Rotation paths and how fast each direction turns (degrees a step):
Each turn is a multiple of 5 degrees from 10 to 175, or 0.
Each row of a path follows its step; steps can be skipped.

step 0: [  0.9   4.9  13.3  23.6   0.9  -6.4  -3.6  10.7   0.2   7.5   9.7   4.5
  -8.1   6.5   5.7  11.8  -3.1  14.6   3.0  17.4  -4.7 -10.8 -10.6 -15.9
 -14.7 -13.4  26.6  -5.0   9.9   1.8  13.0 -12.0   4.3  -3.8   8.7  -0.4
 -21.1  -4.2   6.5]
step 1: [-12.3  -1.0   4.0   5.7  11.3   1.6  15.5 -17.1  -7.6  20.4  10.6   4.1
   0.7  -4.3  17.6  -9.9 -18.5  -5.3  -9.8  -8.0 -14.0   4.8  -6.5   4.4
   0.3   6.5   9.7 -13.1  -7.7   0.4   2.1  -2.9   9.9 -19.2   1.0   7.2
  -7.5 -29.3   6.4]
step 2: [ 18.0 -13.0   9.2  10.5  -1.3  -3.3   9.7   6.3   3.8   5.1  15.1  -2.5
 -14.2   2.1 -15.4  -4.8  -5.4   0.6  -5.3 -28.1   0.3  -7.6 -11.2   4.2
   7.4  11.6  -9.7   1.0  -7.3   4.2   8.2 -24.9   3.7  -3.3  -1.8   1.3
   3.7 -11.6 -26.8]
step 3: [ 21.0   4.2  13.4  -2.5 -10.2  -1.5   2.2  18.6  22.4   5.6   0.5   5.2
 -14.9   1.2   5.4   3.1  16.6   9.2  -2.7  -5.6   8.4  20.6 -10.1  21.9
  -0.5  -9.9  14.4  -3.6   8.3   2.0  11.6  11.0  16.1 -11.9   6.3   0.2
   3.1  -5.0  -1.5]
step 4: [ -2.3  21.8   5.9   5.6   7.7 -16.7  -4.2  -6.2  11.8  -2.0  -3.4   3.9
  -6.4 -17.9  -9.4  -0.4   2.0  -8.6   4.6   5.5 -15.9   1.8 -11.4 -14.2
  11.9 -18.9   8.8   6.5  -7.7  -9.9   4.0  14.0   9.1  -9.0  17.6   3.1
 -16.8 -19.0 -13.6]
step 5: [ -5.2  -1.2  12.8  18.4  -9.0  -1.6 -11.1   3.1  -6.4  -4.8  13.4   0.6
   3.4  22.7   8.6  -6.7 -10.8  -7.1   3.6 -10.5  -1.7   6.3  10.6 -20.9
  13.2  10.1  -2.6   3.4   5.4   0.3  14.4   6.3   9.7   0.6  10.0 -13.7
   0.8 -33.0  -2.0]
step 6: [ 13.9 -19.8   8.4   4.4   1.6   1.0 -11.1  19.5  -5.0   7.9   3.6  -2.3
 -13.3  11.2  19.2   5.2 -18.1  12.7 -15.3   9.6  -4.6  -7.9 -16.1 -13.2
   0.2   3.0  20.3   0.6  -0.7   5.8  10.0  -7.5  13.0  -3.5  -1.4  13.5
  -9.4   3.0 -12.7]
step 7: [ -2.1   4.5  13.5   2.0   4.2   5.4   0.1  -7.2  -0.5  19.6  17.5   4.9
  -7.6 -15.6  -0.5  -0.7 -14.2  -8.9 -14.2  -2.3   1.3  15.8  -8.2  19.0
   8.9 -15.3   7.2 -18.5 -10.3   8.6   9.1  -5.7   9.6   6.9   5.8  25.6
   1.0 -13.5   8.4]
step 8: [ 11.0  -1.0   7.1  22.6   7.4  -5.3   0.1   4.5  26.7   2.7  17.2  -7.9
  -7.6   0.8 -24.5  -3.3   6.1   1.9   0.7 -15.7 -11.7   7.9   4.6   3.4
  19.6   7.3   0.4   4.8  -6.9   7.9  -6.2 -14.3  -8.3  -6.9   1.0  -0.6
 -18.3 -13.6  -2.1]
step 9: [  6.2   5.0  14.9  -3.5  -7.1  10.1  16.8  18.9   9.3  -6.8   1.5   1.5
   3.5  18.3   9.1  -2.2  17.2   9.0  -7.8  -3.6   4.8   9.6   0.7   7.8
   0.3   8.2  23.0  14.8  -6.0  -9.2   0.3  12.8   6.6  -7.4  16.5   5.4
  -6.1 -21.8 -14.4]
Speeds:
[-0.4  1.9 -3.8  6.8 -6.2  0.5 -4.9  0.9  1.3  0.9 -1.6  2.8  0.8  5.4
  2.2  3.8 -3.3 -5.4 -1.8  0.7 -4.9 -6.1  3.4 -1.1 -2.2  0.3 -1.2 -4.5
  1.9 -8.5 -2.8  2.2  2.6 -1.2  5.9  3.9  1.8  2.6  0.4] : 65
[-2.3 -1.4  0.5 -3.5  0.3  4.1 -5.7  0.4  8.0  0.5 -1.5  1.9  2.8  0.3
 -0.7 -0.6 -1.5  4.9  4.0  0.4 -2.7 -6.4 -2.6  5.4  1.9 -2.0 -1.1 -8.0
  0.1  5.4  6.6  3.0 -3.4  2.6 -0.4  1.5  4.2 -0.1 -5.2] : 90
[-2.7  7.8  3.7  3.8 -0.8 -4.6 -0.2 -2.0  3.8 -0.7  7.0  1.1 -5.5 -4.6
  0.2  3.9 -3.3 -0.5  5.8  2.8  4.9  2.1  0.2 -0.4 -0.8 -3.6  3.1 -3.0
 -0.8  2.1 -0.6  3.6 -1.7 -3.1 -2.8  3.0  1.5  8.2  3.1] : 100
[ 2.5 -0.5  0.4  7.8  4.3  6.0  8.5  0.9  3.8 -0.9  3.4 -0.6  3.9 -5.4
  2.2  2.1  3.1 -3.1 -4.5  0.6 -0.7 -3.0  1.8  7.0  0.4  0.3 -4.7  2.0
  1.8  4.7 -1.4 -1.7  0.8 -5.6  2.5  1.1  2.2  2.7 -3.0] : 60
[ 1.4  2.0  2.8  0.8 -2.7  5.5 -4.5  4.6 -2.4 -4.5 -3.6  6.0 -4.0 -2.8
  4.4  9.6  1.4  4.0 -5.9 -0.3  6.6  0.6 -3.2  1.5 -1.4  3.2  1.0  0.6
 -0.4 -3.1  0.3 -2.4 -5.2 -0.1 -2.9 -2.1  0.1 -1.3 -3.1] : 110
[ 3.1  7.3 -5.9  0.8  3.8  2.9  0.2 -5.7 -0.2 -5.2  1.0 -1.2  0.8  3.9
  1.1  1.4  3.1 -2.5  0.9  1.9 -2.3  1.7  7.7  0.7 -1.6  0.2  8.4 -1.3
 -1.0 -0.1  8.0 -1.6 -2.3  0.8 -0.3 -3.6 -4.9 -0.3 -4.3] : 80
[ 0.0  1.8  0.9 -0.8  1.0 -6.6  4.6  7.5 -2.6  2.2  2.6  6.1  3.7  1.9
 -2.0  0.4  4.7 -5.6  3.2  5.3  3.1 -5.1 -1.4 -2.5 -1.4 -2.1 -0.2  0.4
 -3.4 -0.3  1.9 -6.1 -4.1  5.2  1.2  4.5  0.7 -1.5 -5.1] : 170
